[ 15  13  -6  -1 -18 -21   6  12  21   2   2 -11 -26  -1  18   4]  Q
[ 24  28 -35  -5  13 -27   6  10  55 -25   0 -34 -58 -15  23  56]  P
[  3   0 -34  17 -39 -40   3  31   2  33   7  11 -20   9  23 -19]  Y
[-27 -15 -49  42  -7 -43  -3  44   1  25  -2  29 -17  -7   3  -2]  S
[ 24   6  27  -5   0 -36   0   3  48  -8  19 -28 -53  10  44  53]  X
[ -7   4  -1   3  23  -3   3   8  47 -42 -16 -13 -20 -25  -2  23]  A
[ 29  23 -15  -7 -47 -28  11  18  14  19  57 -13 -28   7  27 -19]  C
[ 24  28  18  -5  13 -27   6  10 -27 -25   0 -34   1 -15 -19  56]  H
[-11 -12 -47  22 -36 -16   4  35  13  17  -3  19  -8   0  16 -34]  V
[ 30  36  19 -18   6 -10  10   2  50 -33  -7 -38 -45 -19  14  35]  J
where: [12]  Q, 7
q: [  3   0 -34  17 -39 -40   3  31   2  33   7  11 -20   9  23 -19]  Y
where: [-39]  Y, 4
where: [-40]  Y, 5
q: [ -7   4  -1   3  23  -3   3   8  47 -42 -16 -13 -20 -25  -2  23]  A

[ -7 -53 -44  -8]  Sul
[-17  17  27  25]  lunok
[ 29  -7   1 -45]  mubo
[-5 45 28 43]  Tedot
[ 29  28   1 -19]  Ret
where: [-44]  Sul, 2
where: [-45]  mubo, 3
where: [-8]  Sul, 3
where: [27]  lunok, 2
where: [-5]  Tedot, 0
where: [25]  lunok, 3

[  7   0  28  22 -31]  nev
[ -4  52  26 -10 -52]  Moku
[-12 -23   8  -5 -21]  nam
[  7   5   0  -7 -37]  bura
[ -7 -19   6  -1 -23]  Saru
[ -8  19  20  -7 -38]  kovam
[ 21  27  -7  16 -41]  rurok
[ -3  23   7   6 -40]  zop
[ 17  23  11  20 -40]  vena
[ 16  23  35  29 -40]  zame
where: [-5]  nam, 3
where: [52]  Moku, 1
where: [-12]  nam, 0
where: [27]  rurok, 1
where: [-38]  kovam, 4
q: [ -8  19  20  -7 -38]  kovam
where: [35]  zame, 2

[  8  -3   4  10  10 -14  12  -4   6  -3   6  -3  -2  -6 -13  17 -12  -3
  -4 -10  11   6   2 -14   5  -9  -5  -8  -6  -4  -4  -8 -28] -> zib
[ -3 -10   3  13   4  -5  -2   8 -23  11   5  -7   7  -1   5 -10 -10  -9
  -5  12  -2   3   8 -12 -16   0   5   1   5   2   6   4   7] -> dut
[ -3 -11   4  11   0  -5   1   7 -22  10   5  -7   7  -3   1 -10 -10  -9
  -6  13  -3   5   5 -12 -17  -1   5   0   6   3   7   1   6] -> Taf
[-19 -35  19  25   5  -8 -20 -10 -23  34  15 -14   7 -10 -12  -1 -34  11
 -15  14  12  -6  -9  -6 -19  -8  17  -9  22  13  23  22  29] -> lare
[-11  -2  -8  17  19  -3  -7   5 -25  16  13  -9   6  10  20 -11 -15 -13
  -4   7   5  -1  16 -17 -18   5  -1   8  -3   0  -6  15  10] -> Maz
[-24 -41  17  19   0 -18 -45   7   4  36  16 -23  17 -14  -9  -7 -42  16
  28   4   0   4  25  -1 -11 -20  24  -4  14   1  14  14  25] -> tepa
[ -3 -13   6  12   1  -6  -2   8 -22  11   6  -7   8  -3   2 -10 -10  -8
  -5  13  -2   4   6 -12 -16  -2   6   0   7   3   8   4   8] -> sabu
[-14   0   0  -7 -12   2  22  -9 -26   8  26 -11   3 -23 -21   0 -17  -7
 -17   3   3  19  -5   9 -33  -4  -3  -1  18   9   1 -11  -1] -> Vami
[  4  -1   1   5   5  -7   6  -2   3  -2   3  -1  -1  -5  -6   9  -5  -2
  -2   9   5   3   2   5   2  -5  -2  -4  -3  -2  -3  -4 -14] -> sos
[-12  -2  -7  17  19  -3  -8   5 -25  17  12  -9   6  10  21 -11 -16 -13
  -5   7   5  -1  16 -17 -17   5  -1   8  -3   0  -6  16  10] -> zade
where: [-34]  lare, 16
q: [-11  -2  -8  17  19  -3  -7   5 -25  16  13  -9   6  10  20 -11 -15 -13
  -4   7   5  -1  16 -17 -18   5  -1   8  -3   0  -6  15  10]  Maz
q: [ -3 -11   4  11   0  -5   1   7 -22  10   5  -7   7  -3   1 -10 -10  -9
  -6  13  -3   5   5 -12 -17  -1   5   0   6   3   7   1   6]  Taf
where: [-24]  tepa, 0

[43 -2 34 -9 -3] -> mokan
[ 8 -3 13 -1  1] -> fipu
[-13  -5  -6   2   2] -> Zefov
[ -3 -10  -3  -8   0] -> Zubab
[-2 10 -5  0  1] -> Tav
[ 43  20  34  -9 -10] -> Disog
where: [-1]  fipu, 3
q: [ -3 -10  -3  -8   0]  Zubab
where: [-6]  Zefov, 2

[-15 -37  -2 -14  21   0 -42  17] : Sev
[  4 -26  -1  -4  37  20 -13  20] : rup
[-14 -37 -15 -17   7   9 -50  26] : bazos
where: [4]  rup, 0
where: [21]  Sev, 4
where: [-50]  bazos, 6
where: [-2]  Sev, 2
where: [-1]  rup, 2

[-14  -6 -15  12   2   2  12  -2  -6  18   3 -11   4  -1   4 -14 -12   3
  24  11 -14 -23  15 -12  13  28  13 -19 -17  21   1   6  11  -5  11] = Vegez
[  3  -4 -31   9 -11 -22  34  -7 -17  20   4  16  13 -27  -5 -29  11   6
  -4   6 -18 -10  34 -14  27  31   1 -45 -15  42  -1  -6 -27 -40  19] = teda
[-23   3   6   3   5  15  -9  -7  13  26   4 -20  -5  13   4  -2 -11  -4
  29  11  -4 -16  -2  -1  -5  16  15   6  -4   3   2  10  35  16   5] = ranut
[-1 -2  3 -6 -5 -5 -1 -8  7 -2  3  7  0 -4 -5 -4 11 -3 -7 -1  2  7  2  4
 -3  0 -2 -1  7  4  0 -3 -1 -6  3] = Votom
where: [27]  teda, 24
where: [24]  Vegez, 18
where: [-8]  Votom, 7
where: [-45]  teda, 27

[ 24 -19 -19 -36  -9 -23   4  10  28  27  -2 -23 -20 -33  13  13   0   5
  -1  32 -19   5 -12 -18  -9   6  31 -32]  kiv
[ 15 -18 -19 -45  -2   8 -24  32  12   0  39  11   6   6 -36  38  10  13
 -35  -2  -9  23   0  -3  15 -25  -8  22]  Giloz
[ 43  23  10 -25  -8  13  -4   9 -40 -12  -8  -8 -18  31 -14  14 -11   0
  11 -20  13   6  -9  31 -35  -4   3  35]  Mus
[  8   2  -3   7  -5   9   0  -7 -16 -49  -5  37  -4 -32 -25   0   0 -11
  44   2  13  -1   4  12 -31  22   0  16]  Koz
[  8   2  -3   7  -5   9   0  -7 -16 -49  -5  37  -4  38 -25   0   0 -11
  44   2  13  -1   4  12 -31  22   0  16]  vete
[  9   0   7  -2  22   4   0  21  17   0  30 -36  40   0  33 -22   0   6
  -9  17 -36  -4   2  -1 -10   0  15   9]  rabi
[ 15 -18 -19 -45  -2   8 -24  32  12   0  39  11   6   6  -5  -8 -20  -2
  -5   5 -19   0  -8  24 -41  -9  24  18]  Fifif
[  0  21  17 -17 -20   7   1   0  -7   0 -27 -16   4  30  14 -23  23 -15
 -41 -37  10 -29   0  14  22   0  -8 -10]  fata
[  8   2  -3   7  -5   9   0  -7 -16 -49  -5  37  -4  38  38 -24  -2   1
  11 -23  10   0  -5  18 -35  29  -6 -14]  Dasuk
[ 23   4  44  28   0   7 -11  41  33 -15  -5  -7  14   0  14  -4   3 -15
  14  -7 -14 -18   8  -5 -25   9  32 -36]  niri
[-23 -32  15   0   8  -4 -20  24  46  21   4   5   0   5   3  -9  33  -3
  -4  -4 -29  -8  21   5  13   5 -22 -46]  voku
[ 25  -5  20 -32   0 -21  10 -19 -18 -20  -4 -27 -39  -7  13  -6   0   4
 -25  -7  54  20   7  10 -22   9   6  -1]  rez
q: [-23 -32  15   0   8  -4 -20  24  46  21   4   5   0   5   3  -9  33  -3
  -4  -4 -29  -8  21   5  13   5 -22 -46]  voku
q: [  0  21  17 -17 -20   7   1   0  -7   0 -27 -16   4  30  14 -23  23 -15
 -41 -37  10 -29   0  14  22   0  -8 -10]  fata
q: [  8   2  -3   7  -5   9   0  -7 -16 -49  -5  37  -4  38 -25   0   0 -11
  44   2  13  -1   4  12 -31  22   0  16]  vete
q: [ 15 -18 -19 -45  -2   8 -24  32  12   0  39  11   6   6 -36  38  10  13
 -35  -2  -9  23   0  -3  15 -25  -8  22]  Giloz
q: [ 23   4  44  28   0   7 -11  41  33 -15  -5  -7  14   0  14  -4   3 -15
  14  -7 -14 -18   8  -5 -25   9  32 -36]  niri

[ 0  0  0  0  0 -1] -> Tupo
[ 7 -7 25  0  1  6] -> diz
[-1  1  0 -1 -1  0] -> Sak
[ 6 13 40 46 -3 -7] -> kad
[ 12  28  13 -17 -28 -21] -> rafo
[-16 -55   7 -12 -36 -36] -> fipor
where: [12]  rafo, 0
where: [46]  kad, 3
where: [-16]  fipor, 0
where: [25]  diz, 2
q: [ 0  0  0  0  0 -1]  Tupo

[ 28 -39   2   6  28  25] -> nep
[ 25 -12  12  40  29  26] -> pek
[ 11  17  20 -12  17  15] -> lir
[ 5 24 17 51 12 10] -> tilad
[ 11  17  20 -38 -34 -28] -> Pedus
[ 26 -13  17   9  30  26] -> Vofen
[ 26 -13  17  38  31  26] -> Fizaf
[-9 38 15 41 -3 -2] -> ruvud
[-33  33  -7 -14 -32 -27] -> kopak
[ 7 22 20 51 13 11] -> ravar
[ 28 -39   4   6  29  25] -> goso
[-33  26 -16 -23 -34 -27] -> zadep
where: [-32]  kopak, 4
q: [-9 38 15 41 -3 -2]  ruvud
where: [30]  Vofen, 4

[ 24  38  28  28   8   5 -37] = Rel
[-38   9  27  -2 -42  15 -18] = tun
[-39 -30 -16 -31  28  33  29] = gakef
[ 32 -15  13 -28  28 -33  32] = pelos
[-30  -3  -8 -17  32  20  19] = Sitiz
[ 39 -38   4 -17 -20  21 -26] = goreg
[ 20 -25  -7 -36   6  16  27] = gatim
[-38 -29  27  -2 -42  15 -22] = nifu
[ -2 -32   4 -30 -42 -18 -34] = dif
where: [29]  gakef, 6
where: [-22]  nifu, 6

[ 25  -5 -38   3 -42 -16  -5   5   0   1   9  16 -35   0  22   7]  gaka
[-25  13  28   8  27   6   5  16  25   2  17   5  16  17  -5  -9]  sofu
[  6   8   4 -38  -3 -15  -7   3   1 -17  18  33 -20 -20  10 -22]  dip
[-25  13  28   8  27   6   5   1  25   2  17   5  -1  -2 -25 -10]  ruli
where: [33]  dip, 11
where: [-16]  gaka, 5
q: [ 25  -5 -38   3 -42 -16  -5   5   0   1   9  16 -35   0  22   7]  gaka

[-49  -5 -21  10  11  18  26 -30  -7 -21  26   2  -3 -10  15 -49  10   2
  -2  -1   9  -5 -14  10  -8  -1  13   3 -14 -22   3  11  21   1] -> Teni
[-49  -5 -21  10  11  18  26 -30  -7 -21  26   2  -3 -10  15 -49  10   2
  -2  -1   9  -5 -14  10  -7  -1  13  11 -14 -26  16  11   9  -9] -> Fevoz
[-49  -5 -21  10  11  18  26 -30  -7 -21  26   2  -3 -10  15 -49  10   2
  -2  -1   9  -5 -14  10  -8  -1  13   3 -14 -26  16  11   9  -9] -> Nefef
[-49  -5 -21  10  11  18  26 -30  -7 -21  26   2  -3 -10  15 -49  10   2
  -2  -1   9  -5 -32  10  -8  -1  13   3 -14 -22   3  11 -12   1] -> neb
[-18  -7  -3  -3   1  13   4 -30  -3  -3  11  -3  -6  -3   3 -18  -1   4
   1  -1   3  -4  -5 -31   1  -3  -2   0  -4  -2   5   0   7  -3] -> reko
[-41 -19  -2 -10  -5  33   6 -30 -11  -2  31 -13 -16  -6   5 -41  -4  13
   3  -5   5  -6 -17 -10   3  -9 -12  -2 -10   2   9  -1  20  -9] -> bovib
where: [-31]  reko, 23
q: [-49  -5 -21  10  11  18  26 -30  -7 -21  26   2  -3 -10  15 -49  10   2
  -2  -1   9  -5 -14  10  -7  -1  13  11 -14 -26  16  11   9  -9]  Fevoz
where: [20]  bovib, 32
q: [-49  -5 -21  10  11  18  26 -30  -7 -21  26   2  -3 -10  15 -49  10   2
  -2  -1   9  -5 -14  10  -8  -1  13   3 -14 -22   3  11  21   1]  Teni

[ 26 -47  20 -37] : gamev
[-16 -17 -21 -31] : Sogum
[ 26 -47  20  17] : puro
[ 22 -48 -15  -1] : Zodi
[-36   1 -20 -13] : nirep
where: [-48]  Zodi, 1
where: [-16]  Sogum, 0
where: [22]  Zodi, 0
where: [-36]  nirep, 0

[-2 -7 -5 -1  7]  dorak
[ 6  3 -5 -1  6]  Ridim
[ -4  11  12   4 -12]  Zeli
[-13   7   5   2 -15]  mekif
[-2 -7  0  1 -3]  Fes
[-3 17  7  1 -2]  Vik
[ 12 -15   1   2  -1]  popi
[ 3  6  3  1 -2]  Fumab
[-12  -4  -8  -2  -1]  dito
[-14  55  -5  -3  -5]  pav
where: [-8]  dito, 2
where: [-13]  mekif, 0
where: [4]  Zeli, 3
q: [ 3  6  3  1 -2]  Fumab
where: [11]  Zeli, 1
q: [-2 -7  0  1 -3]  Fes

[ -4  21  12   6 -10   0   7  -8  -4  16 -10  10  -5  -8  20  19  -1  20] = sokag
[-12   1  -9 -16  16 -40   0  28   8   4   6 -13  -5 -13   2  -7  18 -13] = Mov
[ -4  16  18  11   9  -8   0   0  13  16   6 -19  -5  -3   2   7  -7 -13] = kobez
[ -4  11   2  -5  16   0   0 -22   8   4  23  -7  -5  13   2   0 -13   1] = pif
[-19   6  -4   6  -4   8  -6   7   8 -20   6   3 -19   8  -7   2 -13   0] = Raz
[  3  31  12   6 -23   0   3  -8  -9  10 -10  -1  -5 -13  20   0  -1  20] = Tad
[ 33 -14   7  17 -10  16  13   7 -15  10   6  -5  -1  -8  46   2 -13  13] = Vibu
q: [ -4  11   2  -5  16   0   0 -22   8   4  23  -7  -5  13   2   0 -13   1]  pif
q: [-12   1  -9 -16  16 -40   0  28   8   4   6 -13  -5 -13   2  -7  18 -13]  Mov
where: [19]  sokag, 15
where: [-40]  Mov, 5
where: [9]  kobez, 4
where: [-6]  Raz, 6
where: [28]  Mov, 7

